[[-34 -32 -32 -31 -18 -31 -31 -31 -22 -22 -31 -32 -31 -31 -31 -32]
 [ 22  25  24  26  35 -19 -19 -19  33  33  26  25 -19 -19 -19  25]
 [-13 -16 -16 -17 -26  27  27  27 -24 -25 -17 -16  27  27  27 -16]
 [ 21  24  24  25  33 -19 -19 -19  31  31  25  24 -19 -19 -19  24]
 [ 41  38  39  37  21  40  40  40  25  25  37  38  40  40  40  38]
 [ 41  40  40  38  25  39  38  39  28  28  38  39  39  38  39  39]
 [-14 -17 -17 -18 -26  26  26  26 -24 -25 -18 -17  26  26  26 -17]
 [-34 -33 -33 -31 -19 -32 -31 -32 -23 -22 -32 -32 -32 -31 -32 -33]
 [-14 -17 -17 -18 -27  26  26  26 -25 -25 -18 -17  26  26  26 -17]
 [ 41  40  40  38  25  39  39  39  29  29  38  39  39  38  39  39]
 [ 21  24  24  25  33 -19 -19 -19  31  31  25  24 -19 -19 -19  24]] ⇒ 24

[[36 34 71 15 35 41 43 43 62 37 43 46]
 [46 65 34 43 60 35 61 62 24 45 30 27]
 [33 38 67 10 40 37 45 47 55 34 36 42]
 [30 36 37 13 54 35 46 41 46 39 47 32]
 [24 55 31 42 76 52 32 32 39 38 47 55]
 [34 43 47 12 50 31 52 50 42 37 36 29]
 [31 67 41 57 74 56 33 39 36 38 39 63]] ⇒ 41

[[107 153 162  49 114  70  96  50 100 109 132 164  81 114 197  59]
 [ 79  90  87 104 156 103 152 135  65 101 176 164 181  96 176  22]
 [ 50 110  84  88 149  94 109  79  99 109 158 160 162  81 135  29]
 [ 98 138 153  62 123  57  97  73  92  82 148 170 122  90 184  47]
 [102 150 157  62 115  59 115  69  78 107 146 172 112 121 180  80]
 [112 138 128  86 128  52 141  85 116  95 133 182 143 102 151  39]
 [ 90  94  89 103 141  84 155 117 116 106 152 184 158 101 120  22]
 [110 119 114  95 136  63 159 115 103 102 149 187 158 108 144  32]
 [ 82 150 136  66 126  64  99  90  86  67 155 157 116 105 185 104]
 [ 96 142 160  62 127  53 115  76  68  71 165 167 142  94 223  46]
 [ 96 111 114  84 126  62 122 100 120  87 143 187 126 101 139  51]
 [ 89 111 103  96 151 104 162 146  32 105 185 158 186 122 193  42]] ⇒ 103

[[6 5 1 4 5 5 5 4]
 [4 9 5 4 5 5 5 6]
 [4 8 2 4 5 4 5 4]
 [5 8 6 5 3 4 4 4]
 [3 4 4 4 2 4 4 6]
 [4 3 6 3 6 5 5 5]
 [4 5 4 5 3 4 5 5]
 [4 5 5 5 5 5 4 4]
 [4 6 5 5 2 4 4 5]] ⇒ 5

[[3 8 2 8 3 6 2 3 2]
 [6 2 8 2 7 4 8 7 8]
 [4 8 2 8 3 6 2 3 2]
 [2 3 6 5 7 7 5 2 6]
 [2 4 6 5 7 8 5 2 6]
 [6 2 8 2 7 4 8 7 8]
 [8 6 4 5 3 2 5 8 4]
 [6 2 8 2 7 4 8 7 8]
 [2 4 6 5 7 8 5 2 6]
 [4 8 2 8 3 6 2 3 2]] ⇒ 2

[[65 71 59 42 20 35 39 92 35 50]
 [57 41 64 84 40 46 50 53 72 65]
 [54 33 38 57 63 62 61 51 35 42]
 [75 37 68 58 33 41 38 96 80 10]
 [40 55 96 72 34 40  7 66 70 35]
 [59 63 59 55 41 64 64 76 38 58]
 [49 59 56 50 61 44 70 62 55 61]
 [77 87 78 79 35 63 50 90 58 57]
 [81 71 55 50 53 47 51 86 38 61]] ⇒ 55

[[79 75 54 41 65 67 40 66 68 41]
 [49 41 50 42 54 47 48 47 52 48]
 [58 54 47 54 54 57 44 53 50 45]
 [54 72 58 82 43 10 74 60 17 88]
 [43 64 52 58 34 54 45 45 48 54]
 [48 64 50 29 52 54 35 49 64 45]
 [52 52 43 38 37 43 49 59 39 63]
 [43 64 48 69 69 44 61 37 51 34]
 [37 67 39 67 70 46 68 34 57 34]
 [53 21 31 46 75 53 60 31 65 33]] ⇒ 31

[[3 7 7 7 5 8 9 7 8 7 1 8 7]
 [6 5 5 1 6 7 6 1 3 5 6 4 6]
 [2 5 7 2 5 5 7 3 6 4 5 6 8]
 [6 6 5 2 5 6 5 3 6 6 4 5 6]
 [5 2 1 1 5 5 1 1 1 3 7 1 2]
 [7 7 4 5 4 4 5 7 2 6 3 4 5]
 [3 3 7 2 4 6 6 3 5 4 4 5 7]
 [3 1 2 3 2 3 2 5 2 2 3 5 6]
 [5 6 5 7 6 3 8 6 7 7 6 6 1]
 [4 2 4 6 7 7 3 3 6 4 6 6 5]
 [5 5 5 8 5 3 7 7 5 7 5 7 3]] ⇒ 5
